In the rows, 128 means zero.
The rows of A fall into a few groups, which share some directions, and each row is roughly a mix of its group's hidden directions.
A:
[[153 152 136 174 121  93  99 123 104  94 148]
 [161 116 160  84 118 111  82 140 105 143 138]
 [ 71  97 123 141 139 156 112  99 143 149 151]
 [117 140 101 123 130 169 195 117 143 132 136]
 [118 168  85 119 140 156 156 108 167 146 127]
 [107 131 115  82 111 153 161 170 126 140  98]
 [132 172  92  87  94 122 129 150 110 134 154]
 [ 98 138  85 171 117 127 146  94 152 118 104]
 [133 101 143 134  98  84  91 134 109 137  84]
 [133  86 174  96 150 132  91 122 102 114 123]
 [106  94 153 106 131 110  71 154 104 136 126]
 [120  73  95 105 133 126  95 111 116 105 100]
 [146 120 125 103 114 163 172 109 108 104 172]
 [124 133  82  80  94 100 156 139 134 119 144]
 [118 116 157  87 126  77 120 128 103 108 161]
 [100 132  99 171 123 144 165  93 158 139 112]
 [120  73 118  89 139 130  92 121 113 102 104]
 [133  82 122  64 124 112 123 124 104 107 121]
 [100 109 137  71 109 131 154 133 137 170 144]
 [126 153 165 143 106 114 134 182 117 124  88]
 [149 150  98 148 141  97  96 109 106  80 118]
 [132 157 164 165 103 121 132 176 122 130  95]
 [124  71 157 138 151 109 102  87 133 120 126]
 [147 164 137 185 110 126 119 160 117 111 100]
 [174 144 110  99  81 115 149 107 121 130 101]
 [140 117 148 146 113  81 105 160 108 122  81]
 [162 151 123 122 116  93 136 163 103  87  99]
 [112 119 141 128 139  90  70 165 112 118 107]
 [148 104 128 166 164 146 109  88 139 111 164]
 [110 114 155  95 155 125 137 137 149 137  66]
 [116  81 123  89 163 155 137 101 142 128 155]
 [120 107 155 145 127  87  84 157 116 140  92]
 [101  99  73 133 125 118  84 107 142 112 118]
 [133 198 127 120 110 138 133 159 121 146 158]
 [125  87 147 103 102 110  97 140  81 103 133]
 [ 95 105 127 131 135 171 133  87 145 151 167]
 [134  86 131 155 140 116  88  73 114 130 130]
 [155 157 126 180 123 102 100 128 105  90 132]
 [125 153 174 137 110  90 127 164 121 129  86]
 [106  89 155  71 146 115 137 110 138 142 149]
 [115  88 138 171 160 140  94 103 140 120 100]
 [ 96 115 100 176 135 118  99 106 170 122 125]
 [122 167 141 138 130 150 174 178 153 130 116]
 [123  92 118 119 148 152 130  81 152 154 170]
 [102  97 161  64 138 116 145 135 133 139 130]
 [153 162 131 156 114 127 193 128 129 153 133]
 [164 117 162  89 121 114  83 134 104 128 154]
 [156 105 168  83 120 125  93 134 108 153 148]
 [126 157 149 198 144 148 130 122 149 146 126]
 [146 124 150 177 154 104  95  86 141 123 137]
 [114  85 108 135 137 120  70  91 123 116 123]
 [134 134 154 105 151 100  79 176 118 139 116]
 [129 141 102  92 126 173 161  97 144 141 160]
 [154 157 139 191 121 110 105 138 112 101 128]
 [121 180 112 108 103 124 159 171 145 132 148]
 [113 148  89 155 120 143 171  96 159 137 105]
 [160 134 145 150 114  78 114 153 111 109  88]
 [126 170 113  76 105 132 124 169 114 125 148]
 [132 103 100 137 149 196 142 117 145 131 147]
 [104 113 113 184 114 135 154  85 149 135 115]
 [119 174 142 188 140 151 113 134 147 146 133]
 [134 102 107 142 136 172 133 106 135 133 189]
 [110 105 155 113 142 103  87 178 107 138 110]
 [150 146 107 118 117 163 177  89 142 124 156]
 [129 168 123 160 133 167 156 167 142 134  99]
 [132  76  98  99 118  96 118  88 113 116 131]
 [122  89 142 116 122  74 133  89 145 125 160]
 [132 119 127 133 126 170 193 108 129 123 161]
 [139  70 154 110 150 132 103 105 100 115 105]
 [126 161 138 130  93 121 140 187 106 117  97]
 [104  92 153  80 134 126 144 111 146 165 152]
 [120  78 114 122 143 131  75 100 114 110 108]
 [123  85 177  89 137  95 138 122 137 115 146]
 [131 153 166 146 104 106 131 182 107 111 104]
 [119 112 109 117 125 197 161 151 140 145 134]
 [117 138 124  84 128  64 113 107 118 125 104]
 [157 123 152  73 123 117  97 156  97 119 144]
 [119 173  94  98 157 159 157 138 152 131 142]
 [124 124 148 120 137  89  78 171 115 134  98]]

One row of each group comes first, with its name. Which group is each row after those in?
[155 159 109 196 124 130 106 123 121 110 122] : J
[163 134 164 106 140 102  84 163 108 119 141] : B
[139 174 101 172 107 118 143 105 133 157 153] : C

[139 164 145 167  82  95 118 146 109 137 147] : J
[171 113 152 173  98 117 145  91 120 117 133] : B
[145 123 141 150 161  90  92  93 119  90 137] : J
[138 104  67 111 111 121 104  98  96 123 118] : C
[115 144 113  85 129 113 134 155 117 110  67] : J
[178 157 132 153 114  91 143 140 128 115  87] : B
[124 120 105 115  94  97  76 107 107  97 116] : B
[111 160 133 174 141 159 143 160 164 130 106] : C
[134 106 156 162 115  85  85 127 123 142  95] : B
